Two rows play each game, the first against the second. How much does the first row win by? 10 is about a draw, 20 a big win and 0 a big loss. Wins can go round in a circle: one row can beat a second, the second a third and the third the first. Each row has two weighted sums of its numbers, A and B, taken from their middle values. A row wins by its A times the other's B, less its B times the other's A.
(-9 -29 7 15 -18 25 -4 15 22 -37 -25 -13 7 14 36 -5 -21 1 -18
 -26 -45)
(-34 23 -25 -19 -10 1 -7 -29 -18 53 15 44 -35 38 -1 36 15 28 40
 -29 32) ~ 9
(3 -30 19 11 -14 25 -14 13 29 -45 -7 -15 -7 8 43 -21 -14 6 -24
 -39 -39)
(-12 -7 3 0 -5 -2 2 13 74 1 -2 15 -5 30 18 1 -23 -10 -22
 -48 -29) ~ 9
(58 21 -4 22 42 1 -19 11 1 -21 -33 -38 25 -19 -39 1 -7 -18 -19
 -35 17)
(-6 -18 0 -2 -16 7 4 17 35 -3 -9 -6 -1 30 29 -14 -20 0 -26
 -32 -28) ~ 11
(57 51 -1 47 37 -23 -6 6 -33 20 -43 -37 -7 17 -25 -10 -15 -44 -36
 36 13)
(15 -9 4 17 4 -15 26 25 6 18 -6 26 39 24 -39 40 21 5 25
 -19 -27) ~ 14
(-13 -2 -53 -32 -3 12 35 -3 1 60 2 38 -25 12 9 27 25 -36 19
 -17 11)
(4 12 14 39 60 0 -10 51 -3 -5 -13 -34 35 12 -11 5 6 -59 -21
 -25 8) ~ 11
(5 35 11 32 25 -41 -3 31 -17 -7 -2 -53 17 -15 -21 -42 -23 -69 -42
 62 -3)
(47 31 13 54 33 6 -31 20 -3 6 14 -29 -19 1 -51 8 -27 -53 -56
 32 8) ~ 10
(-28 -16 -12 -27 3 30 4 -31 -30 7 28 34 -12 -9 -9 56 15 37 43
 39 34)
(52 14 -7 12 -20 -23 -42 -23 -1 -21 48 -54 -18 -43 -27 -4 -35 -27 -39
 6 -9) ~ 17
(13 -23 -3 12 6 -12 24 26 28 19 -11 30 38 14 -47 42 9 -1 26
 -17 -22)
(30 -25 11 5 -18 54 -64 -31 13 -66 44 -61 -32 -45 29 -39 -24 -14 -42
 -32 -7) ~ 10
(-5 10 17 42 65 -10 -15 59 4 -9 -30 -33 51 12 -16 8 4 -57 -28
 -9 29)
(55 22 -4 33 10 -11 -48 -15 -11 -16 28 -64 -13 -20 -44 11 -32 -26 -56
 16 0) ~ 8
(-16 10 -9 -8 31 29 15 0 -38 33 -3 41 -32 23 -15 7 24 30 39
 35 58)
(-28 -17 -48 -57 -3 -42 33 0 -25 6 -3 7 56 -44 -16 4 12 -9 17
 34 -8) ~ 13
(-41 -16 48 12 -27 2 -2 -3 17 -8 4 -5 -14 3 59 -17 0 11 15
 -11 3)
(-46 -20 66 2 -36 -25 7 -12 30 -4 0 5 5 12 85 -5 4 26 22
 -14 -3) ~ 9
(-4 -10 -52 -46 17 -20 52 20 -28 18 -35 31 38 -35 -21 -15 41 -16 18
 26 8)
(23 10 -8 3 -35 34 -38 -69 25 7 13 -10 -39 32 -19 59 -11 40 36
 -39 18) ~ 12
(54 37 2 42 20 -20 -40 1 -5 4 27 -46 -6 -1 -59 5 -36 -32 -61
 37 1)
(-1 -22 1 9 7 -23 28 24 16 12 -27 25 45 34 -41 40 -3 27 19
 -13 -43) ~ 10
(-22 -3 -46 -47 9 -52 46 22 -9 13 -10 9 40 -32 -9 -10 17 -10 14
 31 -8)
(-40 -18 43 -2 -39 2 10 6 19 5 7 4 -2 22 83 8 -5 24 22
 -16 -6) ~ 10
(-33 -16 36 5 -31 6 -2 8 26 -17 9 -4 -10 8 77 -15 -5 21 15
 -1 -2)
(3 15 -1 2 -22 2 -53 -16 -21 -92 3 -62 -11 -49 17 -66 -40 -13 -67
 18 -13) ~ 12
(16 13 10 55 56 42 -21 24 -34 14 -23 -37 -32 28 -5 -4 9 -39 -7
 -5 51)
(-13 20 27 35 22 -28 8 5 -12 7 -1 -25 11 -7 -33 -15 3 -62 -4
 45 28) ~ 8
(19 -4 21 7 -15 35 -30 -17 25 -54 25 15 -29 -36 24 -38 -30 15 -49
 -60 -9)
(77 38 -6 28 14 -6 -26 -17 -3 -4 -21 -24 -17 -30 -32 -17 -16 -16 -58
 -4 21) ~ 4
(45 25 16 40 46 6 -36 14 -3 9 16 -28 -18 13 -44 5 -11 -53 -57
 21 -7)
(31 -27 -9 -17 -29 19 7 -18 61 -40 1 11 16 -27 1 -5 -14 -7 4
 -36 -40) ~ 10
(-41 18 0 -27 25 -53 52 45 -10 37 -32 23 61 7 -5 -3 28 3 7
 22 -3)
(36 34 3 10 -30 -19 -8 -34 25 4 15 15 -18 -6 -13 8 -5 2 -20
 -18 -21) ~ 6
(-34 -37 -40 -60 -21 -33 40 2 -4 -6 1 5 53 -49 16 -25 12 14 25
 23 -17)
(0 31 -9 22 2 -34 -27 22 -3 -52 -11 -82 47 -45 5 -55 -45 -55 -55
 46 -14) ~ 10
(61 23 -7 24 36 13 -22 -2 7 -10 -3 -21 -10 -29 -43 -18 -17 -23 -41
 -21 16)
(-21 -9 -17 -32 -33 22 -2 -48 13 24 14 52 -22 21 10 30 10 56 52
 -13 31) ~ 10
(13 4 -24 -10 43 5 34 7 -47 13 -53 37 19 -2 -49 -18 41 10 24
 44 37)
(43 -8 -8 4 -20 19 -49 -48 0 -59 51 -78 -28 -59 -5 -11 -38 -17 -46
 7 11) ~ 19
(40 -2 -1 9 -23 14 -50 -31 2 -39 53 -57 -19 -55 -23 -7 -43 -13 -38
 15 -10)
(46 13 0 12 -23 -7 -5 -32 4 5 11 23 -7 -15 4 7 -6 -6 -13
 -30 -22) ~ 14
(49 34 5 52 28 -21 -35 15 -6 -7 5 -40 -5 -4 -58 -2 -43 -47 -58
 25 0)
(19 12 19 38 56 27 -24 28 -20 10 -5 -37 -15 15 -16 8 8 -57 -8
 -2 16) ~ 8
(22 -27 -5 8 -23 42 -62 -33 17 -62 39 -66 -32 -48 22 -51 -37 -6 -38
 1 -6)
(5 -28 27 38 37 47 11 9 -63 38 3 25 -21 65 -40 59 21 27 34
 11 19) ~ 13
(-2 -57 6 -27 -60 4 6 -39 17 -18 18 7 33 8 30 38 -2 70 65
 -64 -26)
(39 -16 -28 0 -35 54 -28 -56 53 -22 -4 0 1 4 -19 26 4 10 28
 -53 -20) ~ 9
(44 39 6 46 40 -4 -33 11 -10 0 6 -31 -12 -4 -50 6 -30 -54 -60
 30 -5)
(-1 9 36 46 -41 29 -64 -50 1 -19 91 -40 -65 -8 30 9 -54 4 -12
 11 28) ~ 11
(57 -8 -29 8 -23 12 -54 -47 8 -48 55 -61 -26 -59 -6 -14 -32 -18 -26
 3 5)
(-39 -10 12 -18 25 -32 46 52 -4 20 -18 30 27 1 30 -12 7 10 -5
 18 -5) ~ 3
(47 -18 -5 3 -26 33 -60 -37 6 -59 53 -58 -24 -61 8 -21 -35 -16 -39
 -20 -19)
(6 32 25 54 55 12 -20 32 -49 18 -27 -44 -18 44 -8 15 12 -48 -15
 -6 46) ~ 13
(-27 -13 -52 -62 -10 -37 30 -3 -31 9 9 1 54 -31 -25 -2 12 3 24
 27 -12)
(-36 -52 -14 -72 -54 -21 24 -15 1 -32 30 25 48 -44 60 -12 24 103 47
 -16 -43) ~ 3
(-14 9 -19 -30 -23 -5 -5 -39 9 27 19 49 -20 32 7 34 17 57 48
 60 15)
(78 36 0 26 18 -16 -24 -10 4 -14 -6 -26 -28 -25 -54 -15 3 -24 -44
 -3 8) ~ 17
(22 15 -17 12 -37 40 -37 -58 22 17 23 2 -43 38 -10 65 -7 37 31
 -39 20)
(-6 -6 31 19 -33 32 -67 -53 4 -17 80 -54 -65 -16 23 3 -43 3 -8
 15 1) ~ 7
(-51 21 -20 -13 -12 6 2 -27 -4 40 12 33 -37 37 6 38 9 33 41
 -5 46)
(-39 -12 3 -24 28 -38 45 58 -15 18 -23 30 36 14 9 -20 33 6 5
 33 -7) ~ 12
(43 -21 -29 -14 -36 51 -19 -47 62 -29 4 -26 -1 8 -12 22 -9 3 29
 -63 -25)
(-29 -13 -37 -47 -9 -6 17 -12 -16 9 25 16 12 -25 -10 9 12 15 43
 30 5) ~ 5
(1 33 9 29 18 -41 -7 28 -16 -19 -25 -62 35 -20 -18 -42 -42 -74 -30
 41 -10)
(52 29 3 9 -22 -11 -12 -26 28 10 29 31 -7 -7 -24 5 -10 4 -25
 -21 -5) ~ 16
(21 -15 18 9 -16 34 -14 -7 33 -48 11 13 -15 -31 12 -36 -8 15 -40
 -20 -26)
(36 20 -23 7 -31 53 -40 -63 38 2 -5 -2 -40 36 -17 58 -21 30 30
 -36 25) ~ 10
(-4 19 3 -9 -16 -9 -46 3 -2 -70 0 -67 -1 -59 19 -65 -38 -27 -72
 27 -16)
(9 -16 8 -1 7 -17 32 36 18 21 -27 28 34 36 -29 23 4 5 8
 -14 -48) ~ 10
(-14 -1 -4 5 33 36 20 -8 -44 9 -18 40 -7 17 -38 19 26 37 39
 34 37)
(-34 -9 -6 -10 8 47 -5 -27 -43 20 34 50 -30 21 -16 11 18 27 43
 34 45) ~ 4
(-17 -10 -29 -43 -9 -10 25 -13 -13 -1 -4 0 32 -24 -25 11 32 23 34
 32 0)
(-4 -24 12 20 25 -22 41 74 7 -4 -43 21 32 30 -3 12 9 2 -15
 -33 -43) ~ 11
(42 32 -48 49 20 -17 -38 -5 -2 -14 26 -48 -1 -9 -53 5 -39 -32 -61
 33 -2)
(24 31 5 10 -32 -34 -10 -27 19 19 25 13 -4 -6 -12 6 -34 12 -32
 -12 -23) ~ 14
(-16 -10 37 23 -38 13 -64 -31 -5 -27 69 -39 -68 -23 40 -9 -46 9 -15
 5 26)
(-4 41 3 11 -3 -22 18 -10 -8 46 10 15 11 18 -33 27 7 -26 21
 32 35) ~ 7
(14 -34 33 21 -22 52 -40 -8 -2 -68 18 -46 -30 -45 47 -30 -28 -1 -31
 -37 -18)
(44 62 30 63 39 -36 -16 27 -33 32 -42 -28 -13 23 -10 -14 1 -49 -27
 27 32) ~ 9
(-29 -18 -33 -70 -39 -4 17 -26 16 -5 13 26 30 -31 8 -18 -9 40 37
 10 -18)
(-47 -8 37 -39 -54 -54 7 -5 -7 -18 27 36 11 -4 68 -17 -4 69 11
 16 -19) ~ 9
(36 -9 -35 -19 -31 51 -25 -61 42 -5 -8 -9 -16 14 -21 45 -15 4 27
 -58 -6)
(-28 -8 -30 -53 29 -20 61 39 -15 24 -65 25 36 -42 -6 -51 39 -28 6
 19 4) ~ 16
(-40 -16 31 0 17 1 19 33 11 42 21 33 -12 40 29 17 26 -5 10
 23 19)
(4 44 1 11 4 -25 15 -22 4 33 2 24 1 19 -32 30 6 -25 41
 29 32) ~ 7
(-44 11 -2 -32 30 -40 50 59 -17 26 -41 28 44 14 0 -5 21 4 4
 33 -15)
(37 -7 -30 -5 -34 53 -26 -44 58 -16 -5 -10 2 16 -6 31 -15 4 30
 -39 -18) ~ 10
(-7 32 -5 -11 -2 -45 19 -6 2 6 6 12 11 20 -22 23 8 -15 33
 35 27)
(-23 -2 5 10 30 33 8 -15 -41 18 -13 46 -40 35 -19 10 24 34 29
 40 46) ~ 2
(-32 26 -31 -13 -4 0 10 -17 -4 66 9 33 -31 42 9 24 13 13 36
 9 42)
(3 -15 30 16 -19 16 -3 14 28 -35 -23 -5 -8 15 41 -12 -17 12 -15
 -44 -60) ~ 11
(34 70 9 48 41 -26 -13 17 -40 27 -48 -36 -15 37 -25 -2 8 -42 -19
 55 11)
(27 22 -27 9 -39 20 -41 -74 28 4 14 -21 -30 44 -18 63 -9 35 29
 -38 28) ~ 16
(-39 -31 38 31 41 8 11 51 23 16 17 10 -19 30 20 12 27 -24 -5
 13 19)
(-39 -22 13 -4 26 -23 34 56 -1 11 -17 18 17 -1 25 -3 4 1 -13
 -11 -4) ~ 6
(1 -36 18 14 -19 29 -42 13 34 -51 -18 -21 -6 0 44 -27 -29 8 -28
 -42 -34)
(21 50 27 61 55 -23 -15 27 -39 46 -44 -18 -12 43 -19 -2 11 -41 -25
 25 36) ~ 8
(-7 -2 -12 -7 37 26 33 14 -49 19 -28 44 -9 10 -39 11 30 19 30
 43 43)
(2 -29 0 21 5 -7 15 10 1 27 30 29 14 36 -54 45 -8 7 40
 -11 -8) ~ 11
(-33 -14 61 8 -35 16 -49 -14 -15 -49 53 -32 -49 -33 67 -28 -29 14 -12
 -8 11)
(-19 -12 -43 -46 -2 -30 29 18 -2 0 -15 -1 69 -21 -24 15 20 12 18
 24 -23) ~ 10
(9 5 -25 -25 41 -17 56 22 -35 16 -58 21 17 -23 -43 -25 38 -10 25
 35 25)
(-29 -18 -45 -61 -8 -42 52 15 -11 1 -30 11 63 -19 7 -34 23 1 4
 38 -17) ~ 11
(-28 -22 -30 -60 -7 0 16 -12 -11 11 25 16 20 -33 -9 26 -6 19 41
 26 5)
(-7 -55 8 -41 -64 19 15 -36 23 -15 13 8 39 -10 39 33 14 65 72
 -58 -29) ~ 11
(3 47 32 52 56 -8 -20 34 -55 25 -43 -38 -16 39 -14 5 14 -44 -16
 28 39)
(-32 -58 -1 -80 -61 -12 24 -19 2 -27 42 32 83 -35 47 -2 26 90 55
 -35 -46) ~ 11
(10 4 -21 -20 46 -19 43 17 -47 13 -57 27 20 -13 -40 -30 43 18 32
 29 30)
(-33 -18 -27 -56 8 -40 55 36 -8 6 -19 31 59 -40 4 -35 21 -18 11
 44 -12) ~ 8
(-49 1 29 11 1 -3 31 19 8 40 44 28 3 34 34 37 8 1 24
 22 9)
(-38 -32 13 -74 -51 -41 15 -18 -20 -36 50 33 24 -49 50 -23 15 102 12
 11 -29) ~ 12
(-23 -9 -14 -8 -20 -2 6 3 55 29 7 23 -2 25 17 13 -21 -14 -17
 -31 -25)
(-11 -4 -29 -24 -1 -18 34 1 6 54 8 35 -8 1 4 9 17 -12 22
 -16 -6) ~ 10
(23 -33 -6 -6 -16 27 5 -5 57 -42 6 14 0 -20 4 -10 -13 0 -14
 -38 -45)
(33 -25 -4 -6 -24 42 4 7 56 -55 -5 12 14 -22 2 -11 -5 -1 -4
 -44 -51) ~ 10
(19 20 20 54 49 24 -29 24 -24 15 -11 -24 -46 14 -7 9 10 -55 -22
 -2 23)
(-20 -23 16 -3 19 -23 19 53 -7 7 -13 18 4 15 31 -14 6 -6 -10
 5 11) ~ 10
(4 -16 -2 14 -16 11 4 19 29 -10 -25 -6 2 30 34 -1 -21 3 -17
 -30 -60)
(12 24 16 30 8 -14 7 -20 -7 40 9 5 -27 13 -29 13 1 -40 20
 41 38) ~ 11
(-39 -5 8 -22 19 -38 46 53 -8 27 -22 38 27 12 40 -19 13 7 -6
 10 -1)
(33 -14 -5 -4 -20 40 -48 -40 15 -61 40 -75 -21 -63 10 -28 -34 -15 -72
 -4 -3) ~ 12
(-21 0 -56 -57 11 -44 45 22 -11 8 -31 24 50 -32 -7 -13 13 -21 8
 19 -15)
(53 9 -15 15 -16 -11 -46 -35 -6 -20 43 -71 -22 -43 -31 -15 -35 -19 -43
 16 2) ~ 8
(-36 -34 3 -82 -49 -29 18 -13 -15 -29 38 44 34 -59 45 -14 26 107 33
 -8 -42)
(-23 -2 -11 3 36 28 13 -3 -42 23 -12 41 -28 21 -23 -4 26 12 23
 -4 46) ~ 8
(-44 -18 47 0 -30 4 -25 2 13 -42 37 -22 -39 -10 80 -28 -9 10 8
 -6 8)
(-15 14 16 40 54 -6 -4 63 4 5 -27 -15 20 12 0 3 6 -55 -19
 -15 22) ~ 7
(-37 -2 53 12 -35 8 -47 -12 -11 -49 64 -32 -41 -44 75 -32 -25 -1 -7
 -24 8)
(48 72 10 57 31 -30 -15 15 -32 20 -41 -29 -20 18 -29 -9 6 -42 -35
 9 16) ~ 4
(-33 -12 -41 -61 -4 -41 45 21 -14 -2 -11 12 51 -32 9 -24 16 2 13
 32 -21)
(-7 16 -22 -18 42 1 38 19 -43 14 -39 30 1 7 -22 -19 35 -3 16
 17 35) ~ 10
(33 24 -25 14 -38 42 -42 -75 31 21 17 -5 -45 46 -22 56 22 39 26
 -36 23)
(-20 -29 -45 -67 -9 -19 20 -14 -14 10 18 10 31 -44 -15 -5 18 25 33
 29 -2) ~ 8
(-8 -11 38 24 -37 21 -56 -41 13 -32 91 -34 -64 -14 36 -9 -37 2 -15
 11 20)
(21 34 5 20 14 -38 -20 30 -13 -24 -20 -57 27 -35 -11 -56 -51 -68 -60
 55 -32) ~ 10
(-13 14 -37 -27 -1 9 34 -10 -14 68 6 30 -31 23 11 11 22 -19 21
 -18 28)
(-23 -15 -42 -34 5 -37 37 27 -25 -4 -24 -11 60 -14 -20 -8 3 -3 6
 37 -40) ~ 4
(-50 -18 15 -72 -59 -42 12 -17 -18 -21 40 32 27 -38 64 -22 5 110 2
 14 -28)
(2 -20 -41 -20 -4 -3 31 8 24 48 -16 29 1 -2 9 -3 23 -9 15
 -23 -17) ~ 12
(-23 -12 -51 -64 -3 -54 43 13 -12 23 -5 3 60 -40 -21 -21 14 -17 17
 27 -15)
(-52 -12 41 10 22 -10 18 42 -1 31 19 28 -13 29 32 3 16 -3 10
 22 5) ~ 12
(35 26 17 46 43 24 -19 13 8 -4 11 -29 -27 12 -27 10 -2 -48 -32
 13 5)
(7 42 28 43 57 25 -22 29 -42 38 -29 -39 -33 23 -13 27 -1 -48 -9
 -9 38) ~ 12
(10 -36 21 9 -21 44 -24 14 43 -57 -6 -27 -3 1 40 -26 -18 27 -28
 -53 -14)
(-7 -22 17 5 -28 41 -41 -23 34 -65 19 4 -42 -39 25 -38 -21 17 -58
 -16 -9) ~ 5
(-76 -5 54 -23 -52 -47 11 -1 20 -5 25 24 -1 9 80 -6 0 47 30
 6 -23)
(-7 -9 42 27 -38 22 -64 -40 4 -35 78 -37 -60 -16 33 14 -37 9 -11
 16 21) ~ 12
(3 32 24 58 61 18 -21 32 -58 18 -32 -48 -18 39 -2 11 8 -32 -16
 16 48)
(-39 24 -18 -17 -18 11 -3 -34 8 19 12 41 -31 43 12 40 14 43 39
 -10 32) ~ 10
(-44 -7 -1 -28 31 -43 57 55 -13 21 2 6 41 18 5 3 31 12 4
 24 -3)
(51 21 -21 23 -3 -2 -45 -20 -5 -26 28 -58 -16 -37 -42 -13 -35 -22 -50
 12 6) ~ 15
(-8 -2 -42 -20 44 -3 40 28 -40 18 -60 45 20 -21 -19 -21 42 -8 24
 26 43)
(-27 -17 -24 -37 -10 16 13 -32 -33 -2 40 26 -10 -10 -14 16 29 36 51
 14 22) ~ 13
(-43 -12 -35 -68 -38 10 14 -36 11 -4 28 43 26 -21 15 -15 -6 48 43
 3 -15)
(1 -29 20 5 -14 24 -9 23 29 -34 -4 -24 2 3 42 -3 -21 30 -27
 -39 -39) ~ 14
(-29 -10 -57 -72 -31 -12 25 -28 8 -17 11 18 44 -32 19 -17 11 26 35
 19 -23)
(12 49 24 58 54 20 -22 33 -52 29 -59 -38 -22 48 -8 10 8 -37 -19
 17 37) ~ 11
(8 19 -6 31 47 3 36 45 -52 32 -83 49 -9 53 -33 -3 9 8 0
 3 11)
(-23 -15 -5 -7 16 41 16 -21 -48 7 -4 37 -18 21 -27 18 27 47 40
 33 34) ~ 12
(28 -35 1 13 -8 5 24 33 17 -8 -56 7 19 14 8 -9 -3 -17 -11
 -59 -42)
(53 7 -19 9 -16 12 -48 -40 2 -25 44 -60 -16 -57 -27 -7 -32 -11 -46
 30 -10) ~ 5
(-25 -7 -51 -35 13 -45 39 42 -21 6 -32 -9 53 -13 -19 -27 3 -9 -10
 35 -50)
(62 32 -15 29 28 5 -24 -16 15 -22 -18 -27 2 -17 -37 -12 9 -30 -35
 -24 5) ~ 10
(1 -25 -30 -15 -2 5 31 16 7 22 -27 29 3 -1 16 2 17 -11 -4
 -40 -37)
(-19 -1 -13 -9 42 14 23 5 -43 34 -21 39 -9 24 -31 1 28 11 25
 27 47) ~ 11
(-73 -37 28 -3 -23 8 -15 4 3 -26 21 -12 -13 -5 80 -26 5 19 13
 -21 -7)
(29 19 -24 14 -34 34 -46 -70 31 6 14 -7 -45 32 -19 58 -9 32 27
 -39 24) ~ 13
(98 51 -9 27 6 -9 -32 -27 -10 -20 -22 -29 -18 -19 -50 -23 -12 -24 -63
 -2 16)
(-41 -18 -39 -74 -11 -57 41 13 -2 -6 11 6 63 -47 16 -17 17 11 13
 28 -29) ~ 3
(-27 26 -6 -14 10 -55 39 19 -9 38 -20 27 48 10 -16 2 18 -14 39
 31 10)
(20 -22 -1 -18 -24 20 -2 -5 43 -40 5 32 -19 -8 2 -17 -11 6 -34
 -32 -31) ~ 8
(6 -16 24 -7 -34 27 -53 -36 13 -91 29 -18 -34 -67 27 -69 -34 14 -77
 -18 -8)
(-2 32 16 22 6 -11 13 -16 -9 40 14 17 -23 16 -27 23 1 -31 28
 50 39) ~ 6
(-29 -10 40 11 -40 17 -56 -28 -1 -43 69 -38 -55 -30 55 -11 -44 17 -30
 -3 27)
(9 -33 12 14 -14 30 -22 10 26 -49 -8 -14 -5 0 41 -9 -13 10 -30
 -40 -42) ~ 12
(-48 -21 32 3 9 -13 19 22 9 34 30 7 -7 32 26 35 11 5 24
 23 -5)
(47 24 19 49 54 22 -31 17 -9 5 8 -33 -13 5 -51 9 -11 -58 -45
 13 3) ~ 10
(-23 -9 -9 -29 13 -39 44 38 -28 -4 -32 -7 72 0 -4 -22 15 -7 3
 23 -46)
(30 41 -28 5 -32 40 -47 -70 32 10 6 -5 -68 49 -27 65 -19 24 11
 -29 33) ~ 13
(23 -5 11 0 -38 49 -45 -27 33 -87 22 -6 -41 -49 37 -59 -35 20 -49
 -13 -12)
(-39 -8 -27 -61 -41 20 4 -51 24 -6 22 46 5 -8 17 1 6 73 52
 -6 1) ~ 9
(-31 4 -12 -33 24 -56 48 46 -12 25 -25 33 52 -7 -2 -3 22 7 5
 36 -14)
(-45 -22 45 2 23 1 16 37 -6 26 12 31 -13 28 31 21 11 -13 11
 17 17) ~ 9
(28 -29 7 22 -20 56 -48 -18 20 -68 34 -47 -29 -51 32 -29 -35 -6 -34
 -39 -10)
(48 -41 -25 -8 -53 60 -1 -39 65 -35 9 9 18 -16 -16 10 -11 -8 21
 -65 -42) ~ 11
(-18 13 -38 -28 -1 -8 30 -9 -6 79 11 38 -34 6 5 14 14 -1 19
 3 25)
(-1 -34 18 35 32 41 10 12 -45 26 15 21 -33 36 -42 58 22 15 22
 8 25) ~ 10
(47 -2 -19 3 -18 2 -52 -38 -4 -37 53 -57 -33 -72 -14 -19 -9 -7 -37
 7 -12)
(-29 -6 43 33 46 6 2 58 -8 20 -6 0 -3 25 13 12 9 -33 -10
 3 15) ~ 5
(-37 0 37 38 50 0 2 59 -5 6 -39 -10 8 20 14 4 12 -42 -24
 -7 30)
(12 -1 -21 -47 34 -16 65 12 -33 13 -44 44 36 -48 -23 -38 33 -15 15
 14 15) ~ 8
(33 15 -23 17 -35 39 -45 -65 32 3 1 -5 -48 44 -25 53 -15 47 24
 -44 16)
(-14 -9 -39 -69 -3 -43 43 11 -20 13 -9 20 49 -30 -16 -5 4 -10 17
 27 -19) ~ 14
(-43 -4 45 -22 -57 -48 18 -13 15 -17 34 20 12 -3 73 -17 1 61 18
 -12 -9)
(-16 -2 -7 -12 42 3 28 16 -39 23 -54 44 -11 13 -20 -12 29 2 29
 29 45) ~ 12
(-2 16 18 41 69 -10 -14 63 1 3 -19 -34 29 26 -4 0 13 -68 -18
 -14 28)
(-49 -25 47 17 22 -6 19 36 -22 34 10 26 -14 27 33 21 13 -15 5
 13 2) ~ 10
(31 -15 14 -13 -10 20 -9 -1 30 -53 3 24 -19 -18 17 -32 -16 6 -34
 -24 -35)
(8 10 -30 17 -27 44 -41 -60 32 7 7 -4 -36 47 -12 54 -23 19 24
 -52 6) ~ 10
(4 -14 -41 -49 23 -51 49 18 -11 4 -48 25 38 -44 -16 -34 37 -16 9
 27 2)
(-33 2 -23 -35 -34 24 5 -45 22 14 21 52 -24 26 18 20 30 62 43
 -11 15) ~ 6
(-33 1 55 -7 -27 -3 2 13 0 -8 -3 0 -11 11 86 -23 -3 30 14
 -24 -20)
(28 13 12 46 50 28 -25 15 -4 7 -6 -27 -14 -8 -17 -4 4 -60 -25
 -6 3) ~ 14
(13 -1 -4 4 -53 17 -18 -69 26 -4 16 -10 -28 23 5 57 -8 44 50
 -22 12)
(35 -37 0 -14 -30 39 -2 -27 49 -35 4 8 28 -15 -14 -2 -9 6 7
 -56 -59) ~ 14
(17 -34 -28 -21 -34 44 -11 -31 63 -30 3 -3 15 -20 -2 8 -6 -5 17
 -55 -56)
(-36 13 -8 -22 31 -50 49 34 -9 40 -33 11 54 8 -9 -9 22 1 18
 12 -7) ~ 9
(57 14 -7 15 -17 -4 -3 -42 30 12 14 19 -9 6 -12 8 7 -9 -2
 -48 -18)
(-6 -11 -44 -46 31 -41 55 31 -21 16 -40 26 40 -38 -10 -38 38 -20 17
 26 7) ~ 9
(25 -33 -12 7 -1 5 25 31 24 11 -54 35 -6 10 27 -3 -2 3 -7
 -54 -48)
(24 -19 2 -10 -21 27 1 -8 55 -36 -10 23 19 -22 9 -13 -8 -1 -24
 -50 -44) ~ 9
(-19 -16 -31 -40 -9 -14 27 1 -34 -4 -4 -12 57 -26 -17 1 15 17 25
 23 -15)
(-40 6 5 -12 -17 -23 13 -13 39 51 59 23 3 17 16 40 2 4 23
 39 -2) ~ 8
(-22 -16 -32 -27 -2 22 10 -30 -34 -4 7 25 -8 6 -26 16 10 35 39
 39 6)
(-13 -67 6 -56 -62 5 16 -19 22 1 31 25 51 -26 40 2 11 76 62
 -54 -40) ~ 5
(-17 32 -10 -12 6 -44 34 23 11 43 -5 18 48 1 -17 20 14 -8 28
 29 3)
(-2 19 -8 9 47 -2 49 48 -16 36 -64 39 7 42 -25 -14 27 -11 -3
 -1 10) ~ 10
(-52 -5 21 -7 -11 -22 19 -1 29 39 48 29 -6 33 30 49 0 4 22
 15 -3)
(-44 -6 37 22 31 1 18 41 -3 27 -2 13 -6 32 37 3 21 -14 4
 16 5) ~ 11
(-43 -26 51 0 -29 11 -15 8 7 -32 20 -18 -18 -14 85 -18 6 11 5
 -14 4)
(-18 3 -19 -23 21 -36 45 57 -26 10 -57 3 56 -9 -17 -29 9 -14 -23
 39 -40) ~ 9
